The rows of D fall into a few groups, and each row is roughly a mix of its group's hidden directions; some rows fit no group.
D, 121 rows:
-10  -7  -6  7  4  29  1  9  -8  1  -16
0  -3  18  10  -6  19  -7  15  3  1  -21
-12  20  21  -7  -4  6  3  18  9  -2  4
27  7  9  10  8  18  -9  8  1  4  0
9  15  4  -8  2  1  -8  6  -12  23  -19
-7  18  -8  23  12  16  11  -4  -1  -2  -4
1  -4  2  -21  3  14  6  23  -5  5  16
7  -9  -8  11  12  20  1  -12  -7  8  -19
-4  13  9  -7  -15  9  5  7  6  14  24
2  -5  8  14  9  -3  -5  9  7  -32  -1
-9  10  2  1  -12  -6  0  -28  11  14  4
20  10  -1  -16  -4  -5  -5  2  -5  -3  26
10  10  -21  -1  -5  3  8  -15  -23  6  -1
-5  -23  9  2  -1  22  1  -8  2  -11  -14
-5  8  2  28  1  -10  4  -15  1  -15  8
4  -9  -5  13  4  10  21  11  19  -9  -9
13  8  -15  6  9  1  12  -14  -18  6  16
10  -7  -2  1  -15  -27  4  3  -13  10  10
1  11  -1  -3  11  -15  2  23  8  -19  -9
18  4  -4  -17  -5  8  2  6  4  6  27
8  3  12  -1  2  10  -10  -13  -11  26  -10
-12  -2  16  -2  10  -16  -11  -10  -8  -13  -18
-10  14  -16  15  -2  9  9  6  -18  10  -10
-16  9  6  28  4  1  15  6  1  5  -9
11  20  14  5  1  11  8  -11  -21  2  1
-15  18  -4  -3  12  -20  6  12  -7  -13  0
1  16  6  -5  1  -9  -26  1  -21  2  -2
12  -3  -11  -3  4  -18  -13  12  0  -19  -16
-13  2  17  -12  1  1  -22  -9  -11  -12  -4
-12  -22  -13  15  2  4  14  0  13  10  2
19  -4  1  10  4  0  22  11  18  2  -11
1  4  -12  7  16  -4  14  24  -4  13  -9
20  -18  -10  -10  -7  -8  -10  2  8  2  18
-15  15  2  -9  2  -5  -22  -13  -13  10  2
-3  9  -24  -3  5  -8  4  -17  -5  -13  17
9  -4  14  -9  23  12  18  3  -2  -8  -6
-17  -19  -2  3  7  10  16  -11  12  12  3
-7  -5  -18  -12  -19  4  -9  11  -12  -14  7
-14  -2  -7  -5  7  0  -1  -21  -16  -5  -22
-4  12  -23  9  -3  -11  -11  -5  7  11  17
5  -7  -12  14  2  10  18  -5  -13  -10  -19
-4  3  11  -3  -10  -8  -13  20  22  -12  5
16  -16  6  -2  -16  -8  -3  17  7  14  7
-1  -11  -3  19  -7  3  5  -16  7  -14  -21
-7  -3  2  14  1  -12  5  -12  13  -23  16
23  1  -6  9  -6  -16  -6  -23  -3  -1  0
-23  19  -3  -10  -9  -6  -4  1  5  -18  -8
5  4  -11  1  -7  -26  -23  2  7  -4  -2
8  -5  -13  9  7  -6  1  3  -8  32  5
17  5  11  -12  -5  -1  -15  -4  3  22  -11
7  4  17  -8  0  -12  -10  -15  21  -14  3
0  8  8  21  -17  -11  6  18  -2  9  -10
-14  15  4  -2  -4  -11  6  -23  18  7  -2
-15  5  6  -2  -12  -6  -8  26  -15  3  -5
-10  18  0  6  18  9  -9  -3  20  -8  9
7  -12  1  15  0  4  22  7  -20  -11  6
-13  4  6  0  7  19  10  -14  -20  11  9
-5  28  14  5  7  3  0  -1  -14  -9  -12
-2  25  9  -1  -3  19  12  7  -11  10  -5
2  -9  4  23  7  1  6  -18  6  8  -19
0  12  2  11  6  -1  -16  4  -22  21  -6
-16  19  -7  1  2  0  -1  -16  1  24  -5
0  1  0  2  30  -1  7  -9  -17  14  -3
11  16  21  4  13  -6  -11  -16  -8  3  -4
-9  -8  -20  9  -13  9  18  5  10  14  5
-5  11  7  -9  2  -28  6  -13  12  -1  9
-15  13  -8  8  -21  0  7  -19  10  4  -2
8  -8  -13  3  17  -2  15  -19  -16  -5  -6
-5  10  -4  7  -23  -8  21  -14  7  0  1
-7  5  6  3  -27  10  6  1  15  9  15
0  -11  -27  16  0  7  3  -1  18  -3  7
2  5  25  -21  6  -6  2  -3  2  4  -18
-5  3  6  6  -23  -2  14  -10  -22  -8  1
-1  4  12  -13  -5  3  -15  -19  -9  -22  6
-25  4  -17  5  -2  11  -8  8  0  -16  -2
-15  1  -4  -1  -15  17  2  12  15  4  -19
-6  22  -8  13  -10  -14  3  -7  20  -3  -5
1  -7  2  -16  23  7  21  3  -2  -12  2
-3  -6  -14  -10  2  -3  8  22  5  -22  -7
-1  22  7  6  -9  9  16  9  -14  15  -3
5  -9  12  12  -8  20  -1  17  2  9  -17
18  0  10  -5  20  9  -5  0  5  -3  23
16  -3  13  -5  20  10  13  1  -5  -15  -13
6  1  1  -1  -20  4  4  26  18  5  6
2  -10  -11  13  8  -10  -18  -5  15  -20  -3
-10  -2  24  0  7  12  -9  9  9  -8  -18
10  -2  -15  -4  9  -17  -1  -18  -11  -19  -3
-17  -2  -2  7  -11  1  15  17  20  6  11
17  16  0  2  9  12  8  -8  -22  9  5
-3  10  -8  17  3  -2  16  -4  -5  27  5
1  -5  13  16  4  15  11  6  8  -3  -24
2  -7  7  -18  23  10  14  5  -4  -13  1
7  -6  -7  18  1  -8  -1  -18  -2  -12  -23
31  -8  -5  11  0  0  -18  0  -3  -1  -6
6  -20  2  -3  -15  22  13  -7  7  -1  9
0  -22  -12  -17  -18  -2  1  5  10  10  5
-3  2  28  18  -3  -9  -3  -1  2  -6  16
-2  -4  -17  -4  -14  22  7  0  -1  14  -16
-2  -7  11  -25  14  -3  -5  -5  -13  15  8
-2  -7  -1  -3  -2  9  22  -26  3  -7  12
8  -9  -13  -4  13  7  18  13  9  20  1
0  0  -9  9  6  -12  -20  16  -8  2  -21
6  -7  -1  -2  -9  -19  13  4  -7  12  24
-19  6  -16  -7  -2  7  -20  5  -17  1  6
2  -12  4  5  10  12  26  14  -8  -7  -10
15  9  4  -22  -1  -15  -12  8  -1  16  -2
-9  -24  -3  0  2  6  15  -11  21  3  4
15  -22  13  -5  11  6  15  13  -2  -9  -2
26  -22  -2  5  3  -10  -9  -2  -2  7  9
-4  21  -4  9  -14  -14  -8  -19  10  7  1
-14  -6  -24  7  -2  21  -12  7  -2  -1  5
6  -7  24  1  0  -11  11  -6  3  -24  0
6  21  15  18  6  13  5  15  1  3  3
-8  3  11  -12  27  3  -15  5  3  -1  -13
8  -3  1  -9  0  -16  -17  15  -5  -19  14
-22  9  5  -25  -1  14  1  -1  7  -6  -4
13  9  -16  -3  -7  0  4  16  14  18  -12
2  -3  15  11  -8  28  12  3  -4  8  -7
9  9  1  10  -22  -3  -25  -9  4  -5  0
11  -13  13  1  -2  23  -2  7  -9  -9  -17
-11  23  -9  -8  -19  -9  -13  -2  -1  6  -7

One row of each group comes first, with its name. Which group is each row after those in?
11  -11  -2  -9  15  3  22  -17  -1  -12  5 | B
4  -5  3  7  -26  4  -16  -10  -11  -12  10 | U
-13  -3  2  24  11  5  18  6  12  6  8 | J

-15  -13  20  -16  12  7  -4  -6  3  -1  -14 | J
-3  -5  0  2  -27  -13  -3  19  10  5  -5 | J
-19  1  -18  3  -11  20  -10  -1  -14  5  2 | U
12  -1  -8  7  14  -13  -9  -14  -17  -9  -16 | B
0  2  11  4  9  -20  -4  7  12  -12  24 | J
5  -17  -19  0  -9  -17  -6  -14  -11  -1  -10 | J
-6  21  0  0  -24  -7  0  -13  7  8  -12 | U
23  -9  -16  -2  -8  0  -17  -8  -7  -1  -13 | J
-2  10  6  -8  -6  -12  -26  -11  -15  2  10 | U
-10  11  -16  20  -4  10  -3  2  9  -9  -18 | J
-5  7  -5  -20  7  13  10  -4  6  -1  26 | J
